A hidden rule labels the rows of this table. It goes by one to three of the table's principal directions, not those with the most spread.
array([-0.49,  0.55,  1.43, -0.62,  1.44,  0.12, -0.71, -0.22, -1.32, -0.06,
        0.39, -0.18, -0.28,  0.44, -0.18,  0.42, -0.30,  0.36, -0.64,  0.84,
       -0.25,  0.22,  0.64,  1.12, -0.35,  0.71,  0.56, -0.24, -1.36,  0.67,
        0.06,  0.12]) d
array([-1.05,  0.48,  2.03, -0.15,  2.10, -0.65, -0.93,  0.46, -1.55,  0.37,
        0.62,  0.17,  0.03,  1.50, -0.41, -0.29, -0.17,  0.12, -1.08,  0.96,
        0.75, -0.02,  0.13,  0.81, -1.48,  0.31,  0.51, -0.25, -1.47,  1.28,
        0.57,  0.56]) e
array([-0.71,  0.42,  0.50, -1.13, -0.27,  0.81,  0.76, -1.05,  1.00, -0.10,
       -1.26, -0.35, -0.40, -1.19, -0.59,  0.18,  0.16, -0.08,  0.19,  0.00,
       -0.73, -0.32,  0.99,  0.64,  1.29,  0.66,  0.04, -0.88, -0.89, -0.21,
       -0.63, -0.05]) e
array([ 0.31,  0.09,  1.11, -0.12,  1.97,  0.17, -0.44, -0.71, -1.80,  0.09,
        1.19, -0.51, -1.51, -0.17,  1.07,  0.46, -0.75,  1.53,  0.20,  1.25,
       -0.26,  0.60,  1.35,  0.61,  0.69,  0.98,  0.18, -0.62, -0.42, -0.67,
        0.22, -0.30]) e
array([ 0.77,  0.11,  0.33,  0.61,  0.40, -1.42, -0.38, -0.35, -0.24, -0.02,
        0.59,  0.87, -0.54,  0.86,  1.37,  0.34, -1.12, -1.24,  0.09, -1.27,
        1.27, -0.02,  1.19,  0.82, -0.53, -1.04,  0.68,  0.88, -0.28,  0.13,
       -0.16,  0.09]) d
array([ 0.64, -0.06,  0.84,  0.20,  1.15, -0.42, -1.11,  0.55, -2.11, -0.30,
        1.38, -0.29, -0.71,  0.17,  0.83,  0.62,  0.01,  0.21, -0.38,  0.76,
       -0.17,  0.71,  0.06,  1.51, -0.85, -0.47,  0.88,  0.39, -0.22,  0.99,
        1.08, -0.09]) d
array([ 0.92, -0.19, -0.64, -0.03, -0.94,  0.61, -0.04, -0.09,  0.31, -0.41,
        0.15, -0.68,  0.12, -0.81,  0.34,  0.65,  0.48,  0.00,  0.62,  0.16,
       -0.95,  0.54, -0.16,  0.54,  0.46, -0.19,  0.40,  0.29,  0.72, -0.02,
        0.27, -0.31]) e
array([ 1.00,  0.13, -1.65,  0.20, -1.30,  0.96, -1.05,  0.52, -0.18, -0.81,
        0.77, -0.68,  1.74,  0.49, -0.40,  1.12,  0.27,  0.26, -0.09,  0.29,
       -1.54,  0.71, -1.60, -0.24, -0.50,  0.51, -0.03,  1.17,  0.70,  0.64,
       -0.48, -0.35]) e
array([ 0.05, -0.94, -0.52, -0.02, -0.28, -0.29, -0.65,  1.75, -0.97, -0.15,
        0.16,  0.68,  1.70,  1.01, -1.23, -0.57,  0.11,  0.12, -0.96, -0.42,
        0.25,  0.04, -1.72, -1.25, -1.10, -0.34, -0.15,  0.82,  0.10,  0.12,
        0.90, -0.09]) d
array([-1.18, -0.30,  1.41, -0.37,  1.09, -0.07, -0.42,  1.44, -1.29,  0.80,
       -0.15,  0.38,  0.70,  1.15, -1.63, -1.20,  0.58,  0.73, -1.23,  0.93,
        0.54, -0.04, -0.62, -0.41, -1.16,  0.08,  0.15, -0.32, -0.62,  0.77,
        1.07,  0.60]) e
array([-1.63, -0.52,  2.84, -0.36,  1.68, -1.86, -0.17,  2.27, -1.40,  1.27,
       -0.74,  2.03,  0.71,  1.87, -1.73, -2.22,  0.48, -1.05, -1.94, -0.33,
        2.89, -0.59, -0.37, -0.08, -2.82, -1.65,  1.10,  0.20, -1.39,  0.87,
        2.19,  1.13]) f
array([ 0.62, -0.12,  0.44,  0.93,  0.76, -0.89, -0.26,  0.03, -0.83,  0.57,
        0.99,  0.29, -1.17,  0.64,  1.34, -0.15, -0.46,  0.09,  0.26, -0.01,
        0.93,  0.31,  1.06,  0.46, -0.29, -0.82,  0.36,  0.29,  0.62,  0.09,
        0.32,  0.26]) e
array([-0.24, -1.11, -1.12,  0.51, -1.44, -0.49, -0.27,  2.49, -0.18,  0.74,
       -0.60,  1.46,  2.16,  1.80, -2.02, -1.56,  0.46, -0.24, -1.21, -1.18,
        0.88, -0.27, -1.71, -2.06, -1.35, -1.30, -0.46,  1.19,  1.00,  0.58,
        0.50,  0.57]) e
array([ 1.03, -0.20, -1.64,  0.93, -1.02,  0.39,  0.29, -0.97,  0.90, -0.11,
        0.51, -0.78, -0.82, -0.53,  1.33,  0.58, -0.37,  0.53,  1.29, -0.25,
       -0.86,  0.23,  0.74, -0.25,  1.71,  0.09, -0.74, -0.07,  1.51, -0.38,
       -0.96, -0.31]) f
array([-0.49, -0.12,  0.72,  0.07,  0.03, -1.28, -0.06,  0.71,  0.34,  0.63,
       -0.68,  1.61,  1.04,  1.75, -0.75, -0.95, -0.57, -1.34, -0.81, -1.47,
        1.86, -0.52,  0.32, -0.47, -1.25, -0.99,  0.47,  0.79, -0.72,  0.23,
        0.06,  0.64]) d
array([ 0.83, -0.88,  0.73,  1.25,  1.48, -1.45, -0.87,  1.52, -2.39,  0.56,
        1.78,  0.59, -0.78,  1.10,  1.17, -0.64, -0.09,  0.46, -0.31,  0.45,
        1.46,  0.59, -0.21,  0.02, -1.53, -1.39,  0.57,  0.65,  0.92,  0.19,
        1.90,  0.19]) f
array([-0.83,  0.37,  2.29, -0.99,  2.29, -1.23,  0.56,  0.24, -1.53,  0.50,
       -0.51,  2.13, -1.00, -0.14, -0.12, -0.99, -0.67, -0.39, -1.07, -0.32,
        2.55, -0.44,  0.69, -0.30, -1.56, -0.23,  0.81, -0.12, -1.68, -2.00,
        0.79,  0.06]) d
array([-0.89,  0.60,  0.31, -0.70, -0.35,  0.67,  0.36, -1.26,  1.45, -0.42,
       -0.89, -1.05, -0.10, -0.75, -0.35,  0.54,  0.25, -0.48,  0.31,  0.17,
       -1.13, -0.45,  0.58,  1.14,  1.17,  0.73, -0.18, -0.97, -1.00,  1.01,
       -0.81,  0.08]) f
array([ 0.39, -0.41, -2.19,  0.07, -2.80,  0.37,  0.31,  0.82,  1.50,  0.04,
       -1.22,  0.97,  1.98,  0.55, -1.43, -0.34,  0.13, -0.80, -0.25, -1.86,
       -0.25, -0.26, -0.92, -1.54,  0.08, -0.67, -0.51,  1.28,  0.98, -0.09,
       -1.06,  0.08]) d
array([ 0.64, -0.59, -0.54,  1.28,  0.60, -1.10, -0.88,  1.51, -1.55,  0.32,
        1.47,  0.83,  0.56,  1.71,  0.43, -0.56, -0.40,  0.38, -0.55, -0.11,
        1.27,  0.26, -1.22, -1.35, -1.70, -0.68, -0.26,  1.07,  0.94, -0.14,
        0.71,  0.07]) f
array([ 0.18, -0.73,  0.21,  0.64,  0.49, -1.19, -0.40,  0.93, -0.73,  0.11,
        0.59,  0.57,  0.15,  0.85,  0.32, -0.53, -0.25, -0.39, -0.31, -0.51,
        1.08, -0.08, -0.41, -0.25, -0.85, -0.98,  0.13,  0.43,  0.18,  0.30,
        1.01,  0.10]) d
array([-0.38,  0.29,  2.00, -0.26,  2.25, -1.23,  0.11, -0.31, -1.03, -0.14,
        0.44,  0.45, -1.36, -0.48,  1.08, -0.14, -0.32, -0.55, -0.18,  0.37,
        1.54, -0.22,  0.39,  0.94, -1.07, -0.25,  0.76, -0.51, -1.27, -0.62,
        1.18, -0.12]) f
array([ 0.48, -0.26, -0.43,  0.58,  0.75, -0.69,  0.83, -1.31,  0.15, -0.31,
        0.53, -0.17, -2.29, -1.53,  2.16,  0.22, -0.84,  0.23,  1.13, -0.36,
        0.46, -0.36,  0.94, -0.13,  1.41, -0.03, -0.76, -0.84,  0.45, -1.52,
       -0.16, -0.67]) f
array([-1.10, -0.19,  0.85, -1.01,  0.94,  0.33,  1.44, -1.14,  0.22,  0.28,
       -1.17,  0.07, -1.90, -1.83, -0.10, -0.66, -0.32,  0.93,  0.28,  0.12,
        0.05, -0.70,  1.46, -0.34,  2.02,  0.81, -0.76, -1.83, -0.79, -1.66,
       -0.21, -0.28]) d
array([ 0.13, -0.82,  0.89,  0.31,  1.23, -1.18, -1.15,  1.99, -2.18,  0.17,
        1.01,  0.97,  1.04,  1.70, -0.50, -0.70, -0.12,  0.02, -1.20,  0.06,
        1.31,  0.30, -1.19, -0.44, -2.15, -0.81,  0.63,  0.94, -0.30,  0.42,
        1.78,  0.18]) d
array([-0.65, -0.14,  0.59, -0.73, -0.70, -0.47,  0.21,  1.30,  0.13,  0.64,
       -1.46,  1.84,  1.44,  1.00, -1.92, -1.11,  0.19, -1.15, -1.26, -1.33,
        1.28, -0.39, -0.19, -0.56, -1.35, -1.01,  0.69,  0.90, -0.69,  0.04,
        0.23,  0.60]) e
array([ 0.47, -1.22, -0.12,  0.84,  0.45, -0.70, -0.05,  1.26, -1.06,  0.52,
        0.78,  0.33, -0.29,  0.31,  0.35, -0.98,  0.19,  0.75,  0.05,  0.18,
        0.89,  0.23, -0.56, -1.03, -0.38, -0.88, -0.20,  0.13,  1.22, -0.54,
        1.48, -0.02]) d
array([-0.92, -0.19,  0.84, -0.25,  1.18,  0.45,  0.08,  0.24, -0.64,  0.04,
        0.25, -1.03, -0.49, -0.68, -0.34, -0.40,  0.81,  1.16, -0.10,  1.72,
       -0.51, -0.06, -0.79, -0.03,  0.11,  0.77, -0.44, -1.32, -0.21,  0.24,
        1.01, -0.04]) f
array([ 0.05,  0.56, -0.48, -0.72, -1.41,  0.66,  0.52, -0.67,  1.85, -0.71,
       -1.07, -0.40,  0.79, -1.13, -0.36,  0.67,  0.64, -1.26,  0.44, -0.43,
       -0.69, -0.19, -0.52,  0.60,  0.12,  0.07,  0.43,  0.12, -0.30, -0.01,
       -0.42, -0.20]) d
array([-0.65,  0.09,  1.31, -0.64,  0.84, -0.61,  0.64, -0.30, -0.09,  0.53,
       -0.84,  1.14, -0.69, -0.07, -0.22, -0.70, -0.54, -0.38, -0.34, -0.65,
        1.31, -0.44,  1.26, -0.01,  0.00, -0.21,  0.36, -0.34, -0.99, -0.93,
        0.03,  0.21]) e
array([ 0.07,  0.07, -0.64, -0.26, -0.85,  1.24, -0.63, -0.13,  0.22, -0.56,
        0.13, -1.43,  0.79, -0.11, -0.63,  0.86,  0.51,  0.51,  0.08,  0.75,
       -2.09,  0.37, -0.46,  0.72,  0.81,  0.76, -0.16, -0.13,  0.04,  1.45,
       -0.39, -0.10]) e
array([ 2.72, -0.53, -1.42,  3.33,  1.51, -0.71, -2.83,  0.85, -3.35, -0.09,
        5.05, -1.66, -0.72,  2.55,  3.33,  1.38, -0.85,  2.26,  0.76,  2.01,
       -0.67,  1.87, -0.70,  0.17, -0.99, -0.06, -0.33,  1.38,  2.76,  1.52,
        0.65, -0.22]) d
array([ 0.01, -0.06,  0.96, -0.24,  0.61, -0.76, -0.82,  0.84, -1.02, -0.24,
        0.31,  0.54,  0.71,  0.85, -0.31,  0.08, -0.04, -0.85, -0.81, -0.20,
        0.61,  0.13, -0.42,  0.82, -1.49, -0.63,  0.97,  0.72, -0.92,  0.86,
        0.93,  0.15]) f
array([-0.12, -0.04,  0.08,  0.69,  0.31, -0.40,  0.67, -1.19,  0.48,  0.82,
       -0.05,  0.03, -2.03, -0.03,  1.18, -0.35, -0.88,  0.43,  0.74, -0.49,
        0.33, -0.32,  2.43,  0.20,  1.84, -0.18, -0.68, -0.81,  0.44, -0.13,
       -1.02,  0.30]) d
array([ 0.82, -0.26, -0.10,  1.64,  1.01, -1.31, -0.65,  0.21, -1.11,  0.22,
        1.81, -0.06, -1.23,  0.85,  2.01,  0.06, -0.54,  0.12,  0.39,  0.16,
        0.89,  0.28,  0.28,  0.31, -0.58, -0.90, -0.08,  0.33,  0.99,  0.53,
        0.52,  0.09]) f
array([-0.14,  0.39, -0.82, -0.23, -0.38,  0.72,  1.12, -1.85,  1.54, -0.63,
       -0.50, -1.03, -1.36, -2.12,  0.96,  0.64, -0.10,  0.22,  1.20,  0.09,
       -1.03, -0.45,  0.51,  0.06,  2.04,  0.96, -0.95, -1.27,  0.11, -1.00,
       -1.06, -0.62]) f
array([-0.38, -0.30, -0.08, -0.38, -0.32,  0.32,  0.30, -0.03,  0.41,  0.13,
       -0.64,  0.02,  0.33, -0.05, -0.73, -0.31, -0.03,  0.23, -0.06, -0.24,
       -0.24, -0.22,  0.16, -0.45,  0.69,  0.28, -0.32, -0.32, -0.19, -0.17,
       -0.19,  0.01]) f
array([-0.66, -0.04,  1.07,  0.06,  1.89, -0.19,  0.05, -0.48, -0.78,  0.17,
        0.64, -0.59, -1.15, -0.18,  0.56, -0.25, -0.25,  1.07,  0.15,  1.17,
        0.21, -0.15,  0.38, -0.04,  0.41,  0.84, -0.46, -1.23, -0.49, -0.35,
        0.46, -0.08]) f
array([ 0.46,  0.79, -0.27, -0.49,  0.42,  1.14,  0.12, -2.19,  0.18, -1.20,
        0.59, -1.89, -1.76, -2.26,  1.60,  1.87, -0.23,  0.68,  1.19,  1.08,
       -2.06,  0.32,  0.84,  1.60,  1.96,  1.51, -0.23, -1.10, -0.40, -0.30,
       -0.86, -0.89]) d
array([-1.52,  1.12,  0.82, -1.49,  0.05,  1.12, -0.26, -0.65,  0.90, -0.42,
       -1.15, -0.51,  1.64,  0.44, -1.97,  0.48,  0.15, -0.30, -0.80,  0.50,
       -1.10, -0.42, -0.36,  0.47, -0.14,  1.72,  0.04, -0.50, -2.12,  1.01,
       -1.12,  0.24]) f
array([ 0.56, -0.18,  1.05,  1.28,  1.84, -1.50, -1.13,  0.27, -1.77,  0.19,
        1.99, -0.19, -1.15,  1.28,  1.82,  0.19, -0.59,  0.01,  0.01,  0.53,
        0.92,  0.40,  0.63,  1.22, -0.95, -0.79,  0.54,  0.25,  0.09,  1.19,
        1.04,  0.24]) f
array([ 0.19, -0.05, -0.01,  0.18,  0.22, -0.14, -0.69,  0.72, -1.02,  0.04,
        0.57,  0.30,  0.49,  0.83, -0.23,  0.04, -0.11,  0.21, -0.57,  0.13,
        0.10,  0.30, -0.43, -0.11, -0.81, -0.12,  0.17,  0.60,  0.04,  0.40,
        0.18,  0.08]) d
array([-0.10,  0.42, -1.34, -0.50, -0.95,  1.61,  1.32, -2.79,  2.67, -0.81,
       -0.82, -1.86, -0.94, -2.29,  0.78,  1.08, -0.33,  0.70,  1.86,  0.23,
       -2.05, -0.43,  1.00, -0.19,  3.46,  1.99, -1.38, -1.70,  0.10, -1.29,
       -1.89, -0.80]) d
array([-0.42,  1.08, -1.20, -1.28, -1.74,  2.29,  0.68, -2.26,  2.64, -0.96,
       -1.42, -1.64,  0.67, -1.56, -0.80,  1.47,  0.12,  0.14,  0.90,  0.16,
       -2.74, -0.23,  0.41,  0.37,  2.47,  2.18, -0.72, -0.91, -0.71, -0.09,
       -2.39, -0.47]) f
array([ 0.70, -0.56, -0.47,  1.04,  0.33, -0.30, -1.62,  2.12, -2.06,  0.00,
        1.81, -0.12,  1.37,  1.73, -0.24, -0.05,  0.52,  0.73, -0.80,  0.99,
       -0.03,  0.82, -2.15, -0.55, -2.07, -0.47,  0.17,  1.19,  1.01,  1.18,
        1.30,  0.13]) e
array([ 1.00, -0.13, -2.37,  0.43, -1.92,  0.88, -0.01,  0.01,  0.51, -0.64,
        0.18, -0.57,  0.31, -0.81,  0.23,  0.78,  0.32,  0.28,  0.50, -0.31,
       -1.51,  0.30, -0.97, -0.47,  0.76,  0.01, -0.72,  0.56,  1.44,  0.02,
       -0.85, -0.51]) d
array([ 1.08,  0.21, -1.63,  0.88, -1.27,  0.66, -0.06, -0.74,  0.57,  0.03,
        0.54, -0.68, -0.57, -0.13,  1.01,  0.78, -0.22,  0.49,  0.92, -0.13,
       -1.13,  0.47,  0.77,  0.10,  1.25,  0.05, -0.47,  0.36,  1.49,  0.20,
       -1.30, -0.09]) d
array([-1.98,  1.31, -0.13, -2.15, -1.73,  2.66,  1.33, -2.40,  3.66, -0.57,
       -2.86, -1.85,  0.82, -1.87, -2.17,  0.74,  0.84, -0.19,  0.55,  0.44,
       -2.86, -0.88,  0.67,  0.76,  2.81,  2.42, -0.74, -1.98, -1.68,  0.69,
       -2.37,  0.06]) f
array([-0.79,  0.54,  0.33, -0.83, -0.24,  1.00,  0.15, -0.76,  0.82, -0.07,
       -0.81, -0.69,  0.38, -0.22, -0.94,  0.31,  0.18,  0.20, -0.02,  0.44,
       -1.10, -0.16,  0.46,  0.47,  0.88,  1.05, -0.13, -0.67, -0.86,  0.55,
       -0.82,  0.14]) f
array([ 1.88, -0.05, -2.15,  1.20, -0.57,  1.89,  0.04, -1.49,  0.07, -0.48,
        1.93, -2.79, -1.87, -1.96,  2.41,  1.54,  0.39,  2.60,  2.29,  2.14,
       -2.75,  1.24,  0.27,  0.04,  2.68,  1.36, -1.05, -0.81,  2.74, -0.83,
       -0.62, -0.91]) e
array([ 0.04, -0.01, -0.61, -0.60, -1.24,  0.43, -0.37,  1.07,  0.57, -0.64,
       -0.58,  0.18,  2.45,  0.30, -1.53,  0.16,  0.79, -0.90, -0.62, -0.30,
       -0.35,  0.07, -2.14, -0.49, -1.37, -0.05,  0.43,  0.95, -0.25,  0.34,
        0.39, -0.08]) d
array([-1.78,  0.37,  0.17, -0.70, -0.38,  0.70,  1.53, -1.46,  2.28,  0.35,
       -1.87, -0.60, -0.72, -1.15, -0.85, -0.62,  0.21,  0.06,  0.43, -0.09,
       -0.54, -1.16,  0.99, -0.27,  2.10,  0.94, -1.21, -1.93, -0.70, -0.04,
       -1.25,  0.25]) f
array([ 0.28,  0.43, -0.08, -0.32, -0.89, -0.02, -0.22,  0.89,  0.31, -0.30,
       -0.39,  0.56,  1.42,  0.14, -0.69,  0.16,  0.83, -1.29, -0.48, -0.29,
        0.35,  0.20, -1.40,  0.26, -1.89, -0.74,  1.02,  1.14, -0.06,  0.30,
        0.46,  0.13]) e
array([ 0.38, -0.30,  0.52,  0.80,  0.84, -1.11, -0.85,  1.26, -1.77,  0.46,
        1.09,  0.79, -0.11,  1.35,  0.39, -0.43, -0.14, -0.05, -0.70,  0.01,
        1.12,  0.33, -0.21,  0.16, -1.58, -1.09,  0.53,  0.84,  0.33,  0.71,
        0.94,  0.36]) d
Here are more rows. What is the label of each one?
array([ 0.77, -0.39,  0.24,  0.82,  0.74, -0.73, -1.13,  0.97, -1.23, -0.28,
        1.59, -0.37,  0.51,  0.96,  0.76,  0.28,  0.16, -0.08, -0.07,  0.63,
        0.36,  0.58, -1.08,  0.40, -1.47, -0.57,  0.61,  0.71,  0.39,  0.80,
        1.40, -0.03]) ~ d
array([ 0.20, -0.47,  1.99,  0.61,  3.04, -1.75, -1.20,  1.54, -3.40,  0.29,
        2.01,  0.85, -0.70,  1.28,  0.95, -0.59, -0.39,  0.49, -0.99,  1.01,
        2.00,  0.48, -0.57,  0.20, -2.53, -0.71,  0.87,  0.41, -0.48, -0.09,
        2.30,  0.08]) ~ f
array([ 0.13, -0.19, -1.42, -0.03, -1.11,  1.00,  1.23, -1.05,  0.95,  0.13,
       -0.73, -0.41, -1.44, -1.80,  0.35, -0.04, -0.02,  1.02,  0.93, -0.22,
       -1.05, -0.20,  0.90, -0.74,  2.44,  0.44, -1.20, -0.90,  1.10, -1.23,
       -1.18, -0.39]) ~ d
array([-1.25,  0.14, -0.30, -1.02, -0.43,  0.74,  0.63, -0.21,  0.98, -0.15,
       -1.41,  0.19,  0.98, -0.31, -1.69, -0.42,  0.02,  0.19, -0.48, -0.25,
       -0.43, -0.74, -0.63, -1.22,  0.60,  1.14, -0.91, -0.68, -0.89, -0.57,
       -0.85, -0.07]) ~ f
array([ 0.96,  0.01, -0.46,  1.41,  0.99, -0.70,  0.36, -1.28, -0.14, -0.16,
        1.53, -0.80, -2.58, -1.10,  2.98,  0.50, -0.56,  0.54,  1.49,  0.48,
        0.34,  0.13,  0.84,  0.29,  0.93, -0.14, -0.56, -0.66,  1.23, -0.94,
        0.00, -0.48]) ~ f
array([ 0.35, -0.48,  0.39,  0.45,  1.14, -0.51, -0.90,  1.53, -2.48,  0.49,
        1.18,  0.77,  0.03,  1.13, -0.10, -0.53, -0.18,  1.01, -0.91,  0.56,
        0.74,  0.56, -0.56, -0.65, -1.36, -0.35,  0.19,  0.68,  0.39, -0.12,
        1.00,  0.10]) ~ d
array([ 0.17, -0.84,  1.13,  1.24,  1.70, -1.64, -1.64,  3.22, -3.24,  0.94,
        1.85,  1.22,  0.98,  2.72, -0.39, -1.34,  0.48,  0.42, -1.63,  0.84,
        2.04,  0.63, -1.88, -0.69, -3.63, -1.54,  0.79,  1.34,  0.66,  1.15,
        2.52,  0.70]) ~ e
array([ 0.22, -0.93, -0.03,  1.51, -1.14, -2.07, -0.02,  2.69, -0.11,  1.58,
       -0.36,  2.30,  0.80,  2.15, -0.55, -2.07,  0.68, -1.73, -0.93, -1.77,
        2.83, -0.20, -0.52, -0.69, -2.57, -3.46,  0.77,  1.75,  1.57,  1.17,
        1.33,  1.24]) ~ d
array([ 0.94, -0.33, -0.36,  0.19,  0.10, -0.48, -0.45,  0.38, -1.16, -0.31,
        0.68,  0.60, -0.24,  0.03,  0.65,  0.33, -0.57, -0.05, -0.18, -0.57,
        0.26,  0.35,  0.02,  0.04, -0.33, -0.54,  0.29,  0.81,  0.21, -0.47,
        0.28, -0.36]) ~ d
array([ 0.51, -0.07, -0.15,  0.17, -0.83, -0.80, -0.42,  1.55, -0.44,  0.32,
       -0.22,  1.70,  1.38,  1.28, -0.73, -0.48,  0.15, -1.27, -0.92, -1.20,
        1.35,  0.17, -0.79, -0.35, -2.14, -1.50,  0.97,  1.78,  0.27,  0.18,
        0.44,  0.39]) ~ d
array([-1.06,  0.06,  1.14, -1.08,  0.51, -0.21,  1.00, -0.40,  0.77, -0.04,
       -1.34,  0.51, -0.23, -1.01, -0.62, -0.61,  0.11, -0.66, -0.16, -0.35,
        0.78, -0.75,  0.19, -0.06,  0.11,  0.14,  0.15, -0.85, -1.28, -0.97,
        0.39, -0.06]) ~ d
array([ 0.18, -0.10,  0.35,  0.57,  0.62, -0.54, -0.34,  0.55, -1.07,  0.38,
        0.72,  0.22, -0.65,  0.43,  0.52, -0.24,  0.08,  0.21, -0.22,  0.30,
        0.51,  0.23,  0.11,  0.33, -0.64, -0.64,  0.22,  0.20,  0.42,  0.46,
        0.54,  0.23]) ~ d
array([ 0.43, -0.63,  2.07,  0.88,  2.02, -2.61, -0.76,  2.42, -2.44,  0.86,
        1.21,  2.14,  0.13,  1.82,  0.59, -1.41,  0.06, -1.10, -1.15, -0.24,
        3.62,  0.29, -0.82, -0.07, -3.87, -2.40,  1.73,  1.43,  0.02, -0.24,
        2.89,  0.55]) ~ d
array([-0.46,  0.33, -1.15, -0.52, -0.92,  1.65,  0.90, -1.11,  1.56, -0.41,
       -0.77, -1.25,  0.02, -1.55, -0.45,  0.37,  0.51,  0.93,  0.79,  0.72,
       -1.67, -0.23, -0.48, -0.80,  1.76,  1.57, -1.17, -1.14,  0.35, -0.78,
       -1.10, -0.44]) ~ f
array([ 1.11, -0.36, -0.67,  0.90, -0.33, -0.53, -0.14, -0.06,  0.23, -0.21,
        0.83, -0.22, -0.22,  0.01,  1.32,  0.35, -0.16, -0.38,  0.78, -0.32,
        0.26,  0.29, -0.04,  0.12, -0.02, -0.69,  0.17,  0.51,  0.99, -0.17,
        0.38, -0.22]) ~ d
array([-0.06,  0.12,  2.32,  0.33,  2.53, -2.25, -0.78,  0.52, -1.92,  0.09,
        1.13,  1.18, -0.86,  1.14,  1.24, -0.24, -0.78, -1.18, -0.77, -0.23,
        2.42, -0.07,  0.49,  1.27, -2.28, -1.16,  1.32,  0.49, -1.36,  0.33,
        1.50,  0.26]) ~ f
array([ 0.43, -0.33, -1.30,  0.42, -1.59,  0.07, -0.17,  1.22,  0.44,  0.06,
       -0.23,  0.48,  1.48,  0.59, -0.81, -0.28,  0.61, -0.49, -0.30, -0.63,
        0.01,  0.10, -1.41, -0.88, -0.92, -0.80, -0.05,  1.08,  1.03,  0.39,
        0.08,  0.15]) ~ e
array([-0.37,  0.74,  1.01, -0.13,  0.91, -0.84,  0.66, -0.97,  0.60, -0.13,
       -0.26,  0.37, -1.21, -0.79,  1.09,  0.06, -0.19, -1.14,  0.31, -0.27,
        1.20, -0.51,  0.62,  0.81, -0.47, -0.28,  0.44, -0.44, -0.80, -0.57,
        0.00,  0.00]) ~ f
array([ 0.25,  0.01, -0.64,  0.47, -0.71,  0.56, -0.23, -0.04,  0.44,  0.17,
        0.26, -0.76,  0.30,  0.34, -0.01,  0.21,  0.31,  0.41,  0.37,  0.41,
       -0.85,  0.30,  0.01,  0.07,  0.48,  0.14, -0.24,  0.04,  0.79,  0.79,
       -0.38,  0.18]) ~ f
array([-0.36,  0.30,  0.08,  0.16,  0.60, -0.12,  0.88, -1.77,  0.72,  0.18,
       -0.19, -0.32, -2.06, -0.90,  1.23,  0.11, -0.87,  0.39,  0.84, -0.21,
       -0.01, -0.52,  1.89,  0.21,  1.94,  0.57, -0.84, -1.21, -0.18, -0.69,
       -1.16, -0.13]) ~ e
array([-0.74,  0.81,  1.19, -1.40,  1.88,  1.14,  0.79, -2.83, -0.19, -0.39,
       -0.32, -1.06, -2.50, -2.05,  0.86,  0.92, -1.15,  1.56,  0.76,  1.04,
       -1.27, -0.19,  2.57,  0.88,  2.92,  2.46, -0.60, -2.14, -1.70, -1.61,
       -1.35, -0.69]) ~ e
array([-0.36, -0.77,  0.82,  0.87,  1.28, -1.45, -0.52,  1.78, -2.00,  1.21,
        0.68,  1.51, -0.17,  1.96, -0.30, -1.56, -0.37,  0.49, -1.14, -0.21,
        1.95, -0.08,  0.00, -1.01, -1.49, -1.13, -0.10,  0.46,  0.31,  0.27,
        1.00,  0.64]) ~ d
array([-1.12,  0.28, -0.90, -1.34, -2.86,  1.38,  0.16,  0.89,  2.53, -0.31,
       -2.43,  0.13,  3.82,  0.60, -3.53, -0.22,  1.30, -1.42, -0.92, -0.87,
       -1.14, -0.53, -1.99, -0.70, -0.62,  0.31,  0.09,  0.66, -0.75,  1.31,
       -0.77,  0.46]) ~ d
array([ 0.16,  0.61,  1.05, -1.09,  0.35,  0.83, -0.21, -0.70, -0.12, -0.56,
       -0.12, -0.74, -0.02, -0.90, -0.07,  0.99,  0.32, -0.11,  0.15,  0.83,
       -0.93,  0.50,  0.46,  1.58,  0.13,  0.70,  1.10, -0.20, -1.03,  0.10,
        0.24, -0.22]) ~ e
array([ 0.83, -0.08, -1.23,  0.70, -1.32, -0.45,  0.62, -0.02,  1.42, -0.35,
       -0.13,  0.19,  0.14, -0.77,  0.91,  0.09,  0.43, -1.21,  0.80, -0.86,
        0.57, -0.15, -0.89, -0.37, -0.40, -1.05,  0.06,  0.59,  1.19, -0.64,
        0.19, -0.23]) ~ f
array([ 1.32,  0.37, -0.70,  0.72,  0.63,  0.61, -0.34, -2.26, -0.17, -0.74,
        1.72, -2.00, -2.21, -1.11,  2.78,  1.86, -0.95,  1.20,  1.72,  0.97,
       -1.76,  0.70,  1.75,  1.38,  2.37,  1.16, -0.44, -0.74,  0.63, -0.15,
       -1.01, -0.74]) ~ f
array([ 0.50, -0.18, -0.98,  0.69, -1.09,  0.16,  0.08,  0.01,  0.53,  0.61,
       -0.05,  0.17,  0.00,  0.62,  0.10, -0.21, -0.20,  0.24,  0.33, -0.59,
       -0.16,  0.16,  0.77, -0.45,  0.71, -0.44, -0.35,  0.43,  1.15,  0.19,
       -0.79,  0.29]) ~ e
